128 stands for zero in the data rows.
Here are some points:
[ 95 120 192 121 155 170 113  96]
[115 148 127 123 123 108 141 137]
[121 161 139 144 151 147 130  94]
[110 104 162 130 153 117 127 103]
[100 158 115 157 152 172 148  99]
[ 92 112 159 142 128 159 114 106]
[136 123  81 115 128 114 113 151]
[168  89 139 116  99 124  98  96]
[135 119 127 128 110 119 130 111]
[162 128 143 102 126  69 154 130]
[153 167  66 127 128 136 124 137]
[117 111 120 177 163 111 116  79]
[124 115 119 137 109 157 116 131]
[ 92 164 142 142 122  98 125  38]
[182 108 144 119 147  86 128 126]
[ 91 131 141 142 136 157 124 115]
[113 106 141 101 115 127 125 156]
[113 156 102 170 159 149 144 100]
[132 108 207 123 133 109 117  70]
[142 131  88 101 120 125 122 170]
[123 107 145 123 123 142 122 114]
[130 141 133 127 131 120 126 120]
[151 128 151 132 123  97 149 106]
[122 131 191 129 160 123 170 113]
[163 107  43 132 103 123 120 188]
[153 122 111 150 141  91 152 135]
[127 145  99 151 134 144 121 112]
[110  72 137 111 105 105 115 150]
[118  93 104 118  88 186  90 139]
[108 126 166 133 128 142 152 119]
[136 114 169 116 128 129 116  92]
[134 166 119 139 150 112 138 118]
[171 110 147 115  98  88 140 136]
[140 129 128 124 146 118 112 121]
[ 84 151 118 150 128 106 145 140]
[102 131 162 135 149 118 140 107]
[142  94 129  94 108 114 119 148]
[116 161  93 132 134 127 138 132]
[130 119 128 105 121 135 123 141]
[113 106  91 151 122 181 107 119]
Then 12 other points, each followed by its number:
[127 116 129 113 133 110 124 143] 0
[137 105 114 105 110 115 126 160] 1
[135 139 134  85  95 138 130 181] 2
[133 126 164 131 129 116 132 123] 3
[109 156 114 128 133 122 145 137] 4
[144 123 135 121 102 159 118 116] 5
[123 126 101 148 119 123 115 112] 6
[109 124 126 106 141 145 109 128] 7
[152 104 106 106 107 132 117 162] 8
[108 137 120 123 137 128 113 110] 9
[130 134 122 156 144 158 151 152] 10
[124 108 149 120 116 139 129 126] 11
Which three of these numbered points are nearest to each point below, looking only along the 3 directions in which the first points spread most? Their numbers follow each, nearest first.
[148 125 128 113 124 114 120 124] > 0 3 1
[116 142 134 129 129 130 119 101] > 9 7 6
[126 109 133 106 127 103 132 142] > 0 1 3
[125  95 164 126 116 136 113 117] > 11 5 3
[144 144 156 132 147  80 156 103] > 3 0 4
[142 140 109 129 130 149 131 131] > 6 10 4
[148 127 110 138 117 140 141 147] > 6 0 10
[149 174 118 172 145  80 165 121] > 4 6 10
[185 139 174 107 127 103 135  97] > 3 0 11
[135 138 132 110 127 103 117 155] > 0 1 2
[ 98 129 146 143 135 130 130  98] > 9 3 7
[162 180 130 113 135 129 174 132] > 4 6 0
[136 128 115 132 112 155 112 107] > 7 5 6
[131 124  93 126 113 164 126 142] > 6 10 7
Here are 12 other points, each followed by its number:
[113  97 135 113  94 146 108 146] 0
[133 139 134 123 121 116 127 114] 1
[127 130 106 135 143 133 132 122] 2
[135 139 127 118  99 165 117 133] 3
[127 134 147 139 126 122 151 114] 4
[109 154 150 168 142 135 152  90] 5
[130 152 101 153 144 149 125 128] 6
[165  99 124  99 133 111 123 127] 7
[ 90 124 154 159 136 150 118 116] 8
[114 176 145 143 145 136 163 107] 9
[118 168  92 123 132 111 150 151] 10
[150 143 111  92 119 109 130 155] 11
The same question for these:
[103 136 157 127 125 171 113 107] > 8 3 4
[137  77 152 140 102 155  95  98] > 0 3 8
[156 128  82  88 116 104 122 168] > 11 7 10
[144  88 113 108  85 140 104 160] > 0 3 7
[140  93 108 148 148  92 108 104] > 1 4 2
[123 164  95 166 121 156 139 121] > 6 2 10
[102 116 112 128 127 152 118 153] > 3 2 0
[114 148 148 144 142 118 151 127] > 4 1 9
[ 98 166 138 161 148 129 127  85] > 5 9 8
[ 88 119 129 145 163 152 107 116] > 8 3 2
[123 160  95 140 139 134 115 112] > 6 2 10
[ 99 143 141 155 138 167 116 105] > 8 5 6
[103 165 149 163 168 151 133  87] > 5 9 8
[161  67 149 124 116 146  98  66] > 0 3 8
